In the rows, 128 means zero.
A state moves one step at a time under one of 6 hidden systems, and each row is a state written as 22 numbers. Each run below is a few steps of one system.
j_22, trace 1 (11 x 22):
[[ 93 151 111 101 115 115 129 154 177 112 120 141 121 122 120 133  85 163
  108 113 119 117]
 [136 116 128 174 117 111 131 159 161 117 140 118 112 150 134 155 108 148
  123 125  86 104]
 [121 129 102 136 122 146  94 151 146  94 151 118 143 163 130  77 117 129
  130 112 125 107]
 [133 149 138 141  97 132 112 129 143 148 139 113 131 144 127 134  82 172
  123  95 142 149]
 [116 119 113 133 167 117 115 129 120  92 105 130 139 138 118 145 101 180
  100 127 117 116]
 [ 95 150 105 104  93 106 135 170 147 118 131 146 101 114 127 128 119 148
  129 129 104 116]
 [133 102 145 172 117 108 122 130 174 119 141 108 142 160 139 137 123 121
  138 126 106 105]
 [137 152 103 126 133 178 100 137 135 119 143 102 137 142 124  82 114 136
  124 109 137 105]
 [122 129 136 140 111 118 112 137 106 156 133 136 132 142 136 152  89 168
  111 111 140 168]
 [102 114 105 108 160 109 128 118 139  78 100 146 137 125  93 137 110 156
  117 143 117 111]
 [118 150 123 126  82 105 155 164 158 137 133 122  90 104 144 126 137 133
  131 128  93 118]]
j_538, trace 2, 11 rows:
[[ 90 117  97 139 135 156 104 173  76 129 124 138 168 157 100 112 136 140
  120 136 128 120]
 [115 113 135  88  96 100 116  83 123 131 155 121 108 103 101 109  99 130
  161 159 122 138]
 [120 122 132 131 167 124 182  97 155 158 107 110 145 141 151 147 139 155
  108 128 141 108]
 [108 125 112 124 130 141 105 176 138 125 125 136 124 104 146 120 131  76
   99 134 100 129]
 [152 114 134 151 128 124 131 124 118 139 170 145  96 178 103 137 118 123
  157 139 139 139]
 [148 127 128 120 145 148 137  97 112 118 101  96 136  93 121  88 140 150
  117 107 142 148]
 [132 164 143 104 117 104 120 133 139 124 108 157 113 108 156 179 123 122
  115 130 132 126]
 [108 110 112 154 138 129 148 163 117 108 117 145 144 166  99 127 157 135
  131 128 122 118]
 [138 125 139 121  91 132 110 110 135 123 148  95 116  99 114  96 133 107
  161 140 107 112]
 [139 148 140 128 146 138 134  98 128 163 128 121 146 158 159 152 128 143
  125 124 162 118]
 [ 95 125 109 104 137 144 105 158 112 122 107 144 151 102 115 120 115 122
  102 128 122 145]]
j_289, trace 3, 11 rows:
[[132 178 104 119  79 153 139 149  99 153 137 106 100 119 139  79 113 209
  119  78 145 158]
 [ 95  74 148 155 163  82  82 118 131  99  99 146 183 144 129 187  81 150
   93 144 102 129]
 [116 180  71  94 130 157 171 158 170 101 143 134  81 146  89  91 141 149
  155 130 135  58]
 [116  79 170 191  58  80 129 163 147 157 135  99 149 121 175 122 136 112
  119 109  81 176]
 [156 142 106 104 211 181  70  79 154 102 161 123 142 189 141 105  91  92
  130 144 177  73]
 [120 168 123 135  57 139 162 185  99 173 107 127 109  90 103 133 107 214
  106  66 136 199]
 [110  50 135 153 197  78  75  97 122  54 119 142 159 155 111 177 100 119
  116 190  76  88]
 [122 216  80  73  81 146 205 164 189 118 139 135  65 132 131  58 178 149
  157  96 157  90]
 [137  54 205 227  95  99  82 145 140 166 123  94 192 125 179 174 121  76
  108 114  82 172]
 [149 183  63  63 210 219  82  93 104 105 177 135 106 189 110  75 100 128
  140 146 198  66]
 [ 95 125 159 153  25  75 175 169 103 176  81 130 135  68 102 156 104 233
  105  68 109 237]]
j_538, trace 4 (11 x 22):
[[150 118 155  78 140 134 106  94  60 113  81 152 122  28 120 118 173  46
  121 140 144 198]
 [144 174 131  98 147 115 193 120 102 136 101 197  86 135  93 214 189 121
  158 161 167 105]
 [106  93 128 154 117 130 160 160  62 122  75 112 166  79 106 101 228  94
  136 146  92 130]
 [149 153 155  88 109 131 101  82 121 143 165 142 111 131 128 146 164  38
  195 184 151  76]
 [110 131 117 135 144 187 171 128  56 220 110 111 173 136 106 132 166 143
  124 127 173 142]
 [100 106 128  61 147 105  79  98  82 115 117 157 126  55 118 144 114  76
  115 187 109 147]
 [103 128 107 113 147 101 242 123 138 168 126 160  87 162 104 154 177 144
  145 161 150 114]
 [136  76 147 165 134 143 138 139 124 131 105  86 152  65 135  99 181  50
  114 141  80 137]
 [174 177 130 103 143 162 106 111 114 150 180 157  77 166 145 151 139  65
  163 152 177 101]
 [119 111 129 143 126 158 149 140  48 171  92 125 162 109  92 116 148 158
  109 100 163 202]
 [131 137 136  61 151  83  98  78 116  67 102 165 101  71 114 168 116 108
  137 177 115 114]]
j_485, trace 5 (11 x 22):
[[131 130 118 134 101 147 130 133 159  82 125 107 132 125  70  70 129 151
  155  98 122 119]
 [149 152 154 132  98  98  90  95 149 116 136 103 134 133 183 133 109 154
  134 122 122 109]
 [124 154 114 136 165 165 106 151 131 116 117 145 165 177 126 144 139 125
  118 115 160  94]
 [ 86 112 114 134  92 139 104 150 123 156 148 107 151 123  92 111  93 147
  132 136 103 124]
 [121 116 113 109 160  99 149  80 145 113 141 123 112 158 140 121 111 158
  129 152 134 109]
 [103 145 116 120 131 145 145 164 173 138 115 122 137 119 161 108 143 103
  101 107 130 125]
 [146 106 132 169 131 123 102 146 122 132 163 130 108 149 125 162  95 113
  129 141 100 127]
 [135 132 105 117 141 153 140 117 128 106 132 127 116 146 100  73 131 145
  135 104 158 150]
 [120 137 152 133  98  99 121 119 156 134 105 114 139 100 152 149  99 156
  111 110 116 147]
 [140 138 111 131 167 136 117 140 127  77 118 149 125 150 118 149 139 126
  122 141 120  85]
 [103 130 124 132  69 132 122 159 134 140 145 116 143 131 115  83 142 119
  152 113 121 135]]
j_22, trace 6 (11 x 22):
[[143 120 142  97 102  76 158 118  88  99 119 170  79  92 156  98 205  62
  146 143 142 200]
 [180 152 185 121 139 127 141  74 162 105  88 139 147 118 138 148 194  58
  161 119 177 120]
 [182 174 139 133 131 180 118 127  42 144 110 114 121  95 127 135 194 108
  147 131 141 105]
 [111 115 147 100 123 102 102  90  46 151 124 158 163 134 135 145 156 104
  148 170 158 153]
 [ 99 131 134  77 137 122 176  73 136 153  97 124 149  88  87 137 153 126
  151 160 146 101]
 [131 111 133 134 134 131 161 131 111 176 128 104 105  80 162 144 165  81
  116 169  88 118]
 [120 104 117 123 162 153 130 126 132 145 156 143 140 166 126 104 154  43
  143 154 159 130]
 [151 127 142 127 114 161 151 102 113 168 130 114 120 101  83 107 130 121
  148 104 165 175]
 [150 108 138 114 179 103 133  82  89 108  98 136 119 102 151 140 134 133
   97 140 138 166]
 [112 161 114  90 130 119 165 156 137 110 100 179 108 113 118 145 176  99
  132 137 146 124]
 [161 109 171 166  94 111 133 122 130 130 132 119 120 117 118 150 164  81
  163 141 107 122]]
j_485, trace 7:
[[131 203 129  46 121 118 102 103 112 113  97 152 125  88 194 121 148 129
  113 122 167 124]
 [102 110 146 184 121 120 149 180 123 156  99 150 176 157 109 206 166 117
  129 138 111 106]
 [126 100 105  98 143 163  94  93  98 116 165 107 114 106  67  74 122  86
  162 176 112 104]
 [123 156 142 108  90  93 184  98 133 191 134 118 108 140 191 116 147 168
  134 113 166 157]
 [136  94 143 147 207 145 114 125 138 119  85 130 165 110 134 180 122  87
   79 139 120 126]
 [113 157  86  98  90 145 126 188  83 130 152 159  68  99  84 110 133 131
  144 141 109 134]
 [128  69 169 163 114  63 169  75 151 122 120 109 144 154 135 115 152 142
  150 129 126 160]
 [172 188 132  78 162 182  96 109 153 110 111 128 108  82 142 130 126  78
  119 119 158  99]
 [117 129 134 186  80 118 137 192  65 163 123 135 138 152 135 161 155 167
  125 118 107 144]
 [117  79 129  95 176 126  91  62 126  82 126 139 149 128  67 113 101  96
  146 160 141 134]
 [118 202 112  86  71 127 189 142 152 166 120 115  91  90 153 117 151 171
  134 111 136 112]]
j_289, trace 8, 11 rows:
[[ 83  69 100 135 154  86  86 135 149  66 135 145 141 163  91 117  38 190
   98 127  95 146]
 [130 162  95 129 114 103 176 154 226  70 131 123  77 150 124 111 112 186
  127 100 101  81]
 [131 107 137 208  98 122 110 211 178 116 140 112 145 157 193 117 137  94
   98  97  80 126]
 [148 148 109 135 137 184  47 132 145 118 196 133 134 211 130  84  75 105
  145 103 174 121]
 [134 139 133 157  89 131 118 130 103 136 111 100 141 129  97 117  68 252
  115  70 135 177]
 [ 96 114 103 124 174  86  91 134 143  49  99 141 147 136 129 167  88 184
   91 161  75  66]
 [ 90 163  91 129  74 116 196 205 202 124 145 145  98 167 128  99 169 132
  151 111 117  89]
 [138  63 168 204  99 136  83 130 173 152 169  74 171 159 163  95 116  64
  138 114  96 137]
 [161 181  93  92 166 195  78  95 114 142 173 107 114 168 156  86  65 164
  113 103 190 124]
 [ 95 112 129 153 115 101 137 170  98 130  72 149 150 106  85 183  73 235
   81  89 116 196]
 [103 100  89 117 174  93 125 132 165  26 132 152 102 150  82 141 126 121
  144 188  66  37]]
j_519, trace 9:
[[ 90 103  97 109 143 163 157 100 104 170 129  56 157  85 129  60 177 107
  139 178  93  67]
 [110 113 126  99 138 125 148  99 144 213 173 113 111 137 210  96 127  67
  110 152 155 165]
 [126  88 107 139 193 175 173 135 152 171 124 128 116 125  81 130  95 112
   87 114 150 177]
 [143 106 121 111 119 108 122 127 103 103 142 145  54  64  92 119 106 115
  129 144  95 178]
 [152 121 146 142 131  72 174 127 160  76 108 172  96 155 139 144 178 109
  140 118 138 151]
 [172 164 161 150 115 167 105 149 126 102  90 127 149  96 109 142 168  93
  140  93 138 120]
 [163 157 137 141 118 140  92 116  51 146 157 137 119 165 131 156 136 145
  156 140 149 116]
 [ 83 120 129 107 138 114 141 101  96 136  91 135 183 139 105 130 130 176
  125 128 159 142]
 [109 143 134  93 121 102 143 105 142 147 109 115 121  72 140 163 119 146
  119 162  97  94]
 [109 110 101 141 158 130 160 157 133 128 135 125 124 149 159 112 179  89
  117 160 106  87]
 [125 117 140 127 106 166 114 126 141 165 153 111 148 122 115  90 134  59
  148 120 150 148]]
j_519, trace 10:
[[112 134 116 109 144 163 112 109  80 176 129 103 161 125 149  99 118 143
  109 123 154 144]
 [ 90 105 115 104 145 106 140 117 127 173 138 139 122 122 118 161  76 150
  105 159 124 153]
 [100  98 107 112 153 105 175 131 159  96 113 130 104  96 102 113 142 120
  119 154  91 115]
 [149 130 141 137 101 122 137 148 161 119 140 122 100 111 161 103 168  62
  140 129 110 127]
 [176 137 141 162 153 176 116 130 125 139 146 130 133 172 123 129 139  95
  135 100 172 142]
 [139 138 130 118 119 144 103 117  75 134 122 137 128 115  85 128  95 171
  126 110 151 171]
 [110 118 135 113 130  64 144 107 117 103 105 151 117 117 127 172 114 181
  119 149 111 132]
 [107 139 121 116 129 111 150 157 161  90  88 136 143 106 134 133 176 106
  125 142 101  80]
 [148 138 143 155 101 160 112 146 130 158 160 102 135 146 151 116 166  67
  158 138 125  90]
 [142 125 125 136 154 176 111  95  97 166 153 109 156 175 125  97 117 132
  131 113 184 147]
 [102 125 122  97 126 117 135 108 104 157 111 132 118  91 110 139  71 192
   99 123 138 179]]
j_265, trace 11:
[[ 79 138 102 132 107 109 123 200 135 121 145 174 126 176 112 178 130 122
  138 160 101  79]
 [107  79 131 151  97 119 148 105 160 114 145  82 160 154  94  54 156 120
  172 131 111 117]
 [165 165 138 107 111 154 101  90 152 169 164  83 101 111 182  99  86 134
  124 116 145 130]
 [124 128 114 165 170 157 105 177  99 147 110 144 156 164 138 178 101 158
   73 113 135 139]
 [ 83  92  96 109 121  99 110 156 118  69 129 159 109 110  68 106 109 135
  129 149  85 140]
 [141 139 149 129  94  73 178  89 201 114 132 111 102 142 150 122 141 156
  156 124 127 101]
 [157 140 142 152 137 170  94 147 156 137 120  95 161 119 185 113 149  67
  105 102 130 114]
 [131 152 108 133 108 167  84 172  71 154 172 157 113 167  92 133 104 132
  144 128 149 144]
 [112  93 126 136 140  91 131  87  92  91 103 118 152 140  98 111 106 206
  124 126 123 154]
 [112 158 120  71 129  90 124 117 179  98 108 128 107  71 165 137 112 135
  106 146 100  98]
 [122 132 136 174 116 133 157 180 169 155 138 134 142 173 141 166 167  88
  140 133 116  83]]
j_265, trace 12, 11 rows:
[[ 89 124 121 131  98 111 143 150 193 130 150 134 152 188 123 106 127 123
  151 121 140 109]
 [152 119 142 163 105 164  96 114 149 142 151  65 142 117 122  94 104 128
  139 110 108 114]
 [133 148 101 125 144 138  98 145 100 136 157 130 103 160 171 123  91 160
  100 122 134 140]
 [ 88 105 120 136 129 109 121 155 142 104 102 145 164 137 101 142  95 168
  105 111 118 144]
 [133 128 124 123 112 103 125 126 172  85 140 116  97 110 117 122 118 127
  145 151  81  88]
 [133 144 134 153 106 127 151 145 165 143 141 114 131 162 175 105 159 116
  134 104 137 117]
 [139 123 138 143 121 171  64 137 119 139 149 115 159 138 115 115  94 102
  129 109 139 146]
 [130 144 102 127 134 131 114 129  85 114 136 132 104 144 105 128  96 201
  126 128 126 125]
 [ 90 110 132 119 127  74 139 126 146  99  92 130 149 111 151 134 124 162
  100 134 103 133]
 [120 147 125 112 121 127 125 141 194 114 140 129 120 128 131 133 132  85
  145 146 112  78]
 [146 124 134 179 100 159 141 150 127 166 155  97 137 163 128 101 155 113
  151 107 132 122]]

Which system made each run below?
trace 13, 2 rows:
[[127 118 129 117 153 147 113 100 202  72  91 111 160 106  59 104  58 169
  112  81 140 139]
 [170 167 132 155  95 101 121 168 126 105 133 118  51  91 178 172 128 157
  117 136  59  97]]
 | j_265
trace 14, 2 rows:
[[ 78 111 102 106 122 115 163 121 194 141 148  98 147 153 139  71 130 126
  137 142 123  92]
 [129 118 138 149 119 144 136 137 182 188 151  91 122 121 166 128  88 113
  103 114 119 145]]
 | j_289
trace 15 (2 x 22):
[[159 141 124 118 174 137 103  99  83  86 104 122 119 109 121 145 132 149
  120 147 121 100]
 [ 98 160 122  98  82  96 163 152 129 130 115 153 122 120 147 113 170 138
  132 120 138 142]]
 | j_538
trace 16 (2 x 22):
[[122 164 129  91 108  98 106 129 111 118 110 132 113  85 184 139 134 136
  106 140 108 126]
 [116 120 136 146 150 131 152 143 139 143 117 159 156 180 111 165 156 101
  136 133 161 118]]
 | j_289
trace 17, 2 rows:
[[146 128 157 131 131 139 155 114 154 145 135 141 140 150 145 126 207  25
  167 141 166 107]
 [171 138 154 159 117 195 104 122  73 217 151  97 129 102 122 144 122 103
  133 127 139 148]]
 | j_485
trace 18, 2 rows:
[[115 159 159  98  48 106  87 122  86 155 138 143 138 101 132 140 133 116
  167 140 140 144]
 [133 122 135 151 181 119 175  84 131 142 107 115 152 178 134 165 144 178
  125 143 152  84]]
 | j_519
trace 19 (2 x 22):
[[118 204 111 122  89 138  88 174 108 112 126 142 146 166 149 145 134 184
  135 113 136  69]
 [ 68  89 134 139  81  97  85 128 116 123 129 122 196 149 100 108 107 161
  144 129 116 138]]
 | j_538
trace 20:
[[112  93 103 147 149 163 158 118 149 163 155  81 131 143  92  99 116 133
  140 150 109  93]
 [140 121 133 116 133 129 114 104 128 164 152  96 108 104 189 110 107 107
  104 134 123 148]]
 | j_538
trace 21 (2 x 22):
[[ 76 164 118  77 112  83  90 165 216 104 132 186 124 142 158 176  39 148
   87 106 138 131]
 [135 116  97 203 146 145 169 184 183  79 133 104 120 185  85 123 146 160
  136 121  77  50]]
 | j_485
trace 22 (2 x 22):
[[129 145 114  60 170 148 139  80  89 113  93 135 134  81 117  86 161 115
  119 134 173 148]
 [123 150 160 115 113 103 159 119 103 183  96 153 121  95 118 220 135 142
  134 152 134 131]]
 | j_265
trace 23, 2 rows:
[[109 115 147  93 127  60 136  90 127  99  86 124 130  69 173 130 160 118
  114 163  98 127]
 [117 168 126 103 132 150 154 144 182 153 132 147 131 149 137 150 163  68
  150 141 159  68]]
 | j_265
trace 24 (2 x 22):
[[136 104 134 198 120 181 188 164 178 171 115  84 162 143  79 100 141 134
  127  63 143 157]
 [163 123 133 107 150 114  41  84  89  92 145 112  93  82 154 134  46 156
  102 148  93 142]]
 | j_485
trace 25 (2 x 22):
[[152 180  83 123 122 119 151 173 113  58 123 133  63 132 166  87 168 175
  118 117 100  92]
 [120 137 175 162  62  92  71 165 154 115 127 151 178 161 167 153 128  99
  141 100 129 141]]
 | j_22
trace 26, 2 rows:
[[110 159 122  80  84 105  45 126  49  80 128 138 143  97 164  99 165 109
  153 175 101  93]
 [ 99 152 162 111  95 106 158  83 163 196 133 121 179 172 144 168 146 139
  172 145 170  80]]
 | j_22
trace 27, 2 rows:
[[172 187 139 105 133 143  15  91 129  38 111  99 148 107 151 122  85 164
  124 117 113  61]
 [ 98 188 109 153  83 111 163 201 100 154 108 164 148 192 145 181 159 216
  123 104 142 104]]
 | j_289
trace 28:
[[151 103 125 166 180 167 141 148 129 134 120 132 128 139 105 148 144  85
  114 130 127 128]
 [141 137 129 100 100 138 114 118  86 129 144 141 100 105  94 100 134 110
  156 135 145 164]]
 | j_519
trace 29 (2 x 22):
[[140 157 111 117 132 164 150 112 148 167 151  80 117 140 169  83 146 127
  131 127 140  89]
 [102 105 137 136 127 134 106 144 111 179 126 132 160 118 147 146  90 125
   89 116 136 184]]
 | j_289
trace 30:
[[ 47  59 122  86 125 106 136 112 178 156 150 146 166 132 101  82 114  49
  142 156 140 167]
 [176 156 128 129 140 141 193 100 170 181 154  97  44 109 139 162 115 136
  135 141 124  99]]
 | j_485
